500 stands for zero in the data rows.
Some points, one per row:
[291. 517. 374. 529. 738. 407. 442. 453. 365. 506. 512. 999. 324. 367. 538. 418.]
[530. 379. 666. 292. 657. 621. 569. 551. 384. 416. 401. 655. 429. 718. 430. 527.]
[304. 684. 339. 528. 417. 352. 474. 471. 526. 546. 652. 602. 416. 415. 654. 285.]
[641. 310. 494. 512. 52. 507. 525. 548. 442. 322. 660. 36. 715. 511. 482. 438.]
[635. 660. 411. 328. 716. 593. 406. 417. 657. 646. 566. 680. 697. 461. 826. 557.]
[520. 577. 769. 345. 550. 410. 590. 623. 870. 762. 568. 513. 439. 666. 197. 32.]
[414. 360. 595. 411. 593. 563. 422. 448. 407. 550. 369. 514. 403. 596. 444. 576.]
[583. 430. 573. 611. 406. 483. 480. 502. 511. 413. 581. 288. 622. 569. 561. 591.]
[431. 399. 393. 498. 394. 421. 485. 484. 614. 423. 663. 423. 495. 385. 308. 333.]
[795. 16. 408. 567. 426. 472. 488. 506. 222. 745. 770. 471. 712. 490. 686. 669.]
[699. 333. 362. 346. 643. 852. 730. 712. 319. 471. 279. 440. 561. 343. 383. 539.]
[692. 214. 356. 615. 377. 427. 436. 421. 70. 243. 516. 533. 841. 408. 601. 627.]
[731. 424. 512. 502. 545. 953. 795. 733. 130. 441. 164. 401. 680. 541. 555. 727.]
[687. 164. 668. 380. 557. 461. 537. 584. 616. 983. 750. 490. 478. 677. 531. 400.]
[528. 294. 589. 493. 324. 747. 585. 577. 371. 452. 626. 293. 669. 545. 258. 284.]
[403. 330. 575. 276. 605. 442. 574. 562. 370. 433. 510. 732. 472. 624. 467. 587.]
[496. 450. 678. 629. 668. 530. 504. 506. 637. 559. 486. 308. 623. 602. 454. 709.]
[536. 286. 677. 541. 411. 495. 585. 579. 508. 391. 477. 664. 423. 661. 403. 599.]
[410. 449. 376. 544. 605. 532. 461. 470. 296. 454. 387. 827. 208. 396. 540. 432.]
[674. 408. 529. 517. 598. 359. 692. 697. 455. 513. 546. 486. 682. 500. 310. 360.]
[726. 723. 508. 743. 412. 485. 436. 448. 558. 627. 433. 393. 636. 486. 663. 450.]
[650. 528. 452. 474. 376. 670. 425. 415. 538. 450. 548. 265. 698. 390. 221. 236.]
[557. 671. 375. 458. 719. 561. 376. 390. 538. 634. 541. 579. 603. 373. 626. 463.]
[282. 445. 662. 396. 568. 586. 613. 609. 592. 498. 685. 505. 346. 658. 427. 657.]
[614. 327. 397. 570. 598. 504. 741. 759. 335. 438. 341. 493. 586. 400. 365. 508.]
[240. 301. 560. 538. 532. 399. 669. 698. 461. 481. 453. 592. 190. 602. 714. 587.]
[424. 602. 560. 508. 510. 329. 259. 282. 872. 751. 891. 400. 527. 569. 555. 617.]
[412. 478. 354. 412. 563. 291. 520. 524. 499. 563. 546. 701. 471. 385. 574. 611.]
[551. 542. 499. 423. 329. 456. 638. 632. 584. 617. 494. 410. 484. 522. 372. 516.]
[601. 435. 620. 461. 549. 301. 423. 413. 578. 603. 737. 552. 606. 570. 359. 244.]
[469. 446. 529. 583. 448. 530. 480. 439. 272. 346. 356. 540. 485. 525. 555. 539.]
16 more points follow, each with its number after it:
[439. 430. 513. 481. 269. 270. 748. 809. 621. 723. 467. 445. 334. 508. 457. 301.] 0
[128. 682. 540. 443. 765. 566. 476. 454. 611. 571. 268. 613. 14. 525. 487. 524.] 1
[360. 510. 577. 272. 606. 685. 781. 788. 524. 349. 427. 490. 329. 615. 428. 722.] 2
[85. 648. 509. 571. 562. 377. 391. 441. 805. 468. 818. 628. 144. 504. 622. 463.] 3
[497. 544. 335. 687. 438. 53. 552. 537. 693. 495. 564. 501. 552. 294. 222. 237.] 4
[644. 698. 259. 519. 497. 481. 364. 368. 694. 574. 486. 385. 546. 222. 398. 360.] 5
[462. 332. 431. 550. 0. 382. 547. 575. 285. 368. 712. 33. 667. 457. 550. 487.] 6
[499. 487. 999. 464. 491. 483. 591. 550. 508. 473. 495. 499. 513. 999. 359. 485.] 7
[504. 530. 497. 999. 504. 506. 447. 469. 498. 508. 503. 501. 496. 352. 553. 495.] 8
[507. 596. 406. 356. 510. 658. 739. 750. 450. 304. 234. 447. 468. 462. 527. 695.] 9
[396. 778. 433. 435. 488. 463. 450. 418. 556. 570. 560. 339. 500. 456. 561. 409.] 10
[561. 456. 576. 498. 635. 474. 569. 549. 583. 556. 429. 731. 467. 579. 434. 526.] 11
[586. 677. 519. 812. 311. 363. 378. 390. 593. 674. 641. 374. 700. 465. 667. 469.] 12
[657. 270. 605. 394. 606. 741. 264. 246. 310. 649. 430. 453. 560. 643. 589. 722.] 13
[350. 194. 599. 546. 409. 635. 709. 722. 361. 535. 598. 445. 407. 605. 503. 455.] 14
[539. 565. 390. 492. 324. 583. 541. 521. 463. 579. 589. 438. 474. 402. 411. 523.] 15
Which of these numbered points is nearest to each point below, looking only along the 5 directions in which the first points spread most? Its number follows each.
[462. 506. 450. 534. 409. 410. 714. 727. 604. 518. 596. 468. 429. 417. 231. 334.] > 0
[500. 378. 461. 159. 474. 809. 508. 535. 232. 353. 404. 550. 443. 477. 569. 437.] > 9
[182. 730. 603. 402. 881. 558. 402. 371. 584. 265. 73. 758. 131. 561. 419. 441.] > 1
[486. 392. 950. 17. 483. 448. 497. 525. 524. 518. 480. 500. 517. 999. 770. 768.] > 7
[490. 497. 422. 892. 483. 463. 407. 464. 514. 505. 485. 499. 517. 311. 692. 543.] > 8
[502. 389. 724. 621. 296. 494. 489. 474. 356. 329. 400. 397. 349. 694. 331. 675.] > 14
[508. 429. 438. 87. 517. 545. 411. 461. 485. 571. 510. 503. 481. 592. 999. 999.] > 13
[529. 665. 0. 512. 519. 658. 446. 439. 462. 503. 529. 499. 484. 61. 802. 908.] > 8
[709. 428. 548. 459. 509. 639. 533. 530. 685. 485. 547. 290. 621. 545. 421. 453.] > 15
[516. 550. 772. 991. 517. 539. 563. 515. 485. 488. 517. 501. 486. 681. 292. 414.] > 0
[477. 622. 477. 573. 442. 810. 999. 986. 216. 178. 169. 497. 524. 473. 558. 532.] > 9
[601. 605. 492. 500. 571. 591. 218. 156. 310. 280. 428. 466. 703. 485. 432. 593.] > 8
[405. 624. 443. 655. 605. 380. 528. 518. 675. 654. 587. 453. 554. 458. 586. 483.] > 10
[963. 554. 598. 413. 304. 520. 568. 542. 533. 659. 372. 181. 883. 612. 441. 624.] > 13
